128 stands for zero in the data rows.
Here is a table of points, one per row:
[144 144 140 134 120  40 148 123 135 137 153 131 150  90 113 143 148 148 134 150 141 143 137 134 134 146 159 140 134 134 137 131]
[103 125 151 144 120 133 111 108 109 108 152  94 143 113 149 143 152  74 161  70 177 106 138  86 162 111 183   0 179  88 113 109]
[117 128 103 119 161 163 162 111 155 157 140 124 157 102 116  34 105 165 152 134 129 136 113 106 173 155 194 150  90 107 124  63]
[211  14  82  89 138 165  90 152  93 145 142 138 158 147 172 160 177 112  97 180 158 101 119 167  97 217 140 112 100 178  97  70]
[130 167  86 142 128 157 110 143  81 134  90 179 124 106 129 118 153  97 117 122 153 120  67 146  92 108 138 154 143  93 158 156]
[131 119  94 150 107  91  98 144  99 131  80 118 112 126 115 126 118 134 154  77 142 154  94 111  85 107 135 104  90 121 107 133]
[142 135 157 139  90 102 147 125 135 152 151 135 141  73 131 142 129 151 118 142 138 129 148 148 142 151 135 133 136 141 126 145]
[223 162 116 171 104 147 136 229 174 255 156 106 162 221 180 114 138 108 127 119 168 190 150  97 150 129 161 125 163 155  91 155]
[ 93 122 136  96 125 145 138 135 146 128 128 115 118 122 121 113 146 102 119  82 103  95 140 122 121 139 142  87 126 150 140 142]
[110  35 147 148 135 112 189 163 144 140 112 116 160 126 141 126 167 167 128 181 159 126 106 148 111 132 155 138 144 127 123 171]
[ 97 159  89  89 128 113  97 198  86  88 119 107 178 118 113 164 108 142 116 211 109 124 166  31 130 191  97  43 120 225 134 141]
[169 140  60  38 110 118  35  94 183 119  94 169 120 116 107 126 147 188 181 166 109 141 160 149  86 109 121  50 183  45  96 137]
[162 136 117 175 142 126 128 135  96  97 158 117  78 149 162 160 166 174 171  99  73 103 126  86  99  87 106 163 200 108  70  32]
[113 134 114 108 145 152 148 163 132 125 178 135 131 132 149 132 108 128 185  54  74  79 106 102 152 154 103 115 160 122 150  83]
[179  95  84 147 166  88 106 167 127 129  91 151 158  96 111 139  93 124 107 121 135  67 117 173 180  49  43 124  88  92 122 125]
[118 182 115 149 164 130 182 112  44 160 149  63 163 190  99 163 111 118 151  80 161  60 208 205 113 142 135 103 162 150 179 132]
[172  57 131 154 150 197 146 111 117 116 188 166 105 145 129 180 190 221 185 125  93 152 119 137 119 117 145 105  73 105 223 214]
[110 139 162  97 155 134 117 154 165 140 150   0 110 126 174 144 153 116 152 139 159 131  87 108  97 105 125 120 107  70 173 137]
[127  97  98 184 124  66  85 121  91 178 136 116  71 103  71  98 109 169  87  79 129 129  75 109  85  98 129  90  94 141 127 117]
[116 159 150 146 109 141  96 128 146 174 164 165 156 111 180  98 150 113 133 161  95 104 144  96 131  61 123 153  49  94 186 119]
[147 154 138 118 107  68 152 126 140 142 154 136 144  87 152 150 132 176 124 153 142 127 164 148 141 134 143 146 142 132 122 127]
[130 137 130 121 115 135 152  94 139 121 147 121 131 149 122  90 144 112 127 131  99 124 135 141 113 135 141 124  97 138 137  77]
[151 130 165 143  96  76 131 113 140 125 129 121 130  74 161 141 119 112 134 152 126 124 148 117 155 158 168 162 138 123 123 147]
[ 58 148 116  63 112 121 162 107 159 181 125 167 166 140 142 157 117 138 145  58 102  89  99 135  99 125 116 121 121 150 107 172]
[121  77 106 114 192 101 184 167 190 137 131 110 161 115 140 115 108  85 134 117 133  34 130 126 175  88  61  85 121 135 143 121]
[160 138 131 135  77 101 142  98 153 144 117 124 127  69 145 147 137 139 140 132 129 122 161 127 162 158 123 150 150 137 140 159]
[147 144 122 149 144 126 121 124  60 127 129  88 117 148 154 141 114 113 131 165 145 101  97 162 125 115 128 147 124  83  94 111]
[124 151 139 148 157 139  84  66 165 154 104 183 125 177 154  62  92 106 139 161 105 148 153 142 159 133 152 123 118 156 143  92]
[ 41 158  93 102 131 102 118  90 171 161 114 142 149 174 227 175 113 186 158 119 164 146  65 135  68  95 107 156 128 110  54 170]
[169 145 145 141 199 180  95  61  76 103 156  73 135 117 145  79  97 119 181 168 123 148  69 143 157  51 138  88 169 189  95 217]
[110 130 127 115 105 147 125 130 160 112 182 141  73 125 161 106 162  69  85 124  79 114 155 125 121 124 118 102 102 140 138 119]
[ 97 144  67 173 152 114  92 136 133  91 157 107  63 156 152 108 160 112 112 138 132 159  66 176 146  82 114 137 148 141 138 126]
[ 75 133 143 105 127 142 110 146 132 141 161 130 151 115 153 112 133 116 125 103 115  75 143  97 132  99 129 103 111 128 159 124]
[104 131  79 121 143  73 151 175  71  60 103 131 103 187 141 110 120 138 129 174  74 145  97 153 133 140 136 139 134  92 126 163]
[138 137 162 137  86 104 139 128 133 138 156 137 134  61 131 146 123 141 127 134 139 146 151 148 145 151 142 133 135 127 124 136]
[102 149 130 146  90 141 135  83  92 169  94 128 163 138  89 126 176 125 154 113  98 122 126 133 207 131 141 140  56 105 134 105]
[167 172  87 137 119 100 162 145 137 100 135 201 161  39 165  70 160  70 145 104 196 129  84 161  52 131 155 162 187 169 195 139]
[113 122 142  99 156 132 139 104 109 150 196 142 118 113  63 147  65 157  38 155 130 117  97 120 113 128 100 173 151 119 119 134]
[118 122 104 135 119 135  96 118  86 128 110 127 109 124 145 133 140 106 104 166 136 117 110 115 124 118 126 144 137  78 105 130]
[132 133 110 132 132 139  92 125  94 124 123 127 104 123 135 143 133 109 106 151 139 136 117 139 102 114 130 133 127  91 100 120]
[138 135 179  90 188 101 132 129 117 103  88 168 101 127 205 129 129 117 152 104 137 166 234  98 111  73 140 176  38 182 176  88]
[134 157 168 127  91 127 121 163 148 111 118 149 152  66 151 132 133 160 124 135 130 156 143 184 170 148 141 144 142 121 152 122]
[108 141 148 139 147 136 205  88 119 168 116 163  61  92 165  88 139  73 172 124 128 176 107 156 145 233   0  69  80 128  76 113]
[119 103 128 141 141 115  82 100  90 149 109 117 109 117 139 112 127  99  76 129 123 135 164 108 101 138 118 159 157  58 102 171]
[136 142 153 144  81  99 137 137 124 147 157 146 137  75 130 158 113 150 139 124 122 153 141 141 143 153 140 131 140 143 135 118]
[148  26 155 144  93 141 107 156 132 127 141 151 131 156 172 200  59 132 117  82 140 200  74 182 155 119 170 119 161 157 148  89]
[140 143 178  59 223  96 140 128  96 165  32 123  21 126 126 189 160 150 150 145 160 128 104 109 163  76 159 158 141 166 116  81]
[166 174 155 137 169 172 133 184 131 162  99  76 105 119  70 111 179 152 117 126  79 164 106 186  69  89 119 121 133 124  79 114]
[131   0 108 162 121 125 161 105 136 135  97 114 126 129 140 129 138 129 142 131 141 135 155 109 123 133 158 155 174 135 126 173]
[100 117 116  79 130 147 160 108 146 115 150 124 122 121 137  94 125 107 120 106 110 105 139 116 129 131 162 121 117 152 115 124]
[123 132 129 121 121 159 138 120 119 100 137 127 115 138 104 136  73 144  98 143 143 147 143 110 121 132  83 143 155 110 145 130]
[145 130 134 109 110 131 143  82 141 115 142 114 152 139 123  84 133 113 130 134  98 129 128 143 119 128 141 124  76 143 118  89]
[125 133 132  84 129 126 140 114 143 126 146 128 130 137 114 102 141  74 117 108  96 120 132 137 119 134 144 118 114 139 136 118]
[134 138 126 137 113 130 133  48 122 119 148 126 169 152 143 100 138 136 135 135 106 141 152 151 128 132 128 146  80 153 125  89]
[205 172 136 116 181 145 107 123 128  75 161 179 127 167 102 144 191 179  70  71 186 124  84  38 206 192 113 146 106 119 104 171]
[151 131 213 101 162  96 153 127 110 142 121 171 143 192 148 135  74  81 120 120  42  76 107 143 116 154 202  80 103  68 131 159]
[144 136 134 119 114 127 136  67 133 129 156 117 163 142 128  93 144 133 127 142 103 127 138 147 107 132 127 137  76 140 125  78]
[ 83 124 119  65 144  88 148 125 130 129 169 134 141 152  77  93 156  66 119  96 109 173 157 131 138 126 173 133 120 113  98 104]
[123 145  24  86  81 213 134 160  97 142 133 106  57  97 118 207 125  94 137 148  96 122 105 131 164  84 180 184  83 178  77 159]
[136 129 183 171 102  99 139 148 157 128 126 144 134  87 117 117 133 124 175 194  60 105 110 114 118 159 135 149 182 175 129 123]
[103  12 133 125 145 168 146 146  98 173 128 163 167 143  95 136 201 118 157 166 139 219 174 147 140  89  90 130 173 106 151 118]
[ 82 145  88 255 240 165  90 117 237  94 115 140 149 113  66 217 101  94 141 156 136 120 178 145  97 175 156 139  98 103  89 135]
[ 53 142 171 117 120 178  95 113 142 151  65 135 126 151 129 112 155 153  77 113 143  61 112 168 166 147 141  82 170 177 145 107]
[132 111 140 145 113 133  85 143 112 109  81 116 125 104  95 115  60 131 134  88 145 169 132 105 117 125 101 117 109 126 131 127]
[110 105  88 169 131 115  97 138  83 124  87 109 109 111 139  92 104 170 106 107 138 139 115  97  77 145 141 114  95 131 123 120]
[123 168 169 154  81 131 170 112 160  77 117 145 182 165  70 200 145  92  99 176 170 158  59  56 111  84  91  99 123 150 152 112]
[174 133  94  94 110 117 120  47 195 134  83  71 129 164 106 126 156  88 144  96  85 119  96 125 159 168 104 161 145 142 206  90]
[153 129 126 115 121 156  97 111 126 112  87 114 119 131 108 155  84 119 108 118 124 147 128 137 110 147  89 155 144 117 144 145]
[137 124 142 113 137 128 138 149 140  71 119 125 141 134  97 140  82 127  99 132 137 158 114 117 106 136 105 133 115 110 115 137]
[132 133 120 130 123 137 120 136  82  85 111 145 150 139 103 144 111 117 144 127 138 141 138  98 133 130 107 162 140  91 100 119]
[131 136 159 147  79 108 150 128 134 142 149 130 142  74 141 143 126 163 130 137 141 132 141 136 139 157 137 136 130 136 131 131]
There is one direction along which these points spread out most. Take the direction at right angles to it along which they spread out most. Go by this last direction. How many in every 100 of the points above lie lower along it than each point below? Answers are rounded to whole numbers. More than half of the points above lie lower than the first one.
[122 128 105 127 145 174 147 169 153 117 105 136 102 125 103  85  56 176 112 144 164 124 125  93 150 149 145 148 149  87 136 118] 72
[150 160 101 135 119 135 108 165 132 139 105 126 159 163 123 120  63 130 126 145 121 151 143 105 107 125  92 131 147 106 130 123] 62
[127 130 136 126 145 129 112 128 116 124 128 135 119 138 103 142  92 113  84 131 120 144 150  68 125 137  79 157 157 130 163 167] 69
[124 122 130 134 115 154 102 133  72 115  58 127 140 122 129 125 120 138 123 124 124 126 132 118  89 142 120 154 130  98 121 135] 62
[162 160 100 157  60 161 217 123 134  99 100 141  36 190 106 114  92 149 100 180 217  93 176 119 109 105 141  56 133  90 161 122] 63
[ 99  77 194 123  63 112  48 172 146 124 186 157  66 188  47 100 127 106 255 139 228  54 128 162 104 147 116 202 102 162 106 164] 75
[ 76 137 140 106 147 142 119 108 137 147 154 145 116 135 114 127 150 125 106  87 126  93 144 141 129 142 141  83 159 151 131 107] 13
[ 60 141 149  96 145 181 123 171 140  70 117  69 156 139 166 107 168 141 114  76 143 125 140 176 157 148 133 108 129 132 146 140] 23
[112 148 109 169 100  26 123 147 145 115 153 125 110 125 122 126 146 161 120 133  98 165 143 168 201 141 131 142 123 170 156 165] 79
[128 124 147 107 145 130 130 117 138 102 148 118 132 122  81 141  90 137  84 137 138 160 138  70 122 120  81 138 151 138 151 143] 72
[149 133 175 166  93 148 159 156 156  52 101 123 162 140 108  94 145 157  73  77 102 102 176 107 118  59  84 156 160 146  24 159] 72
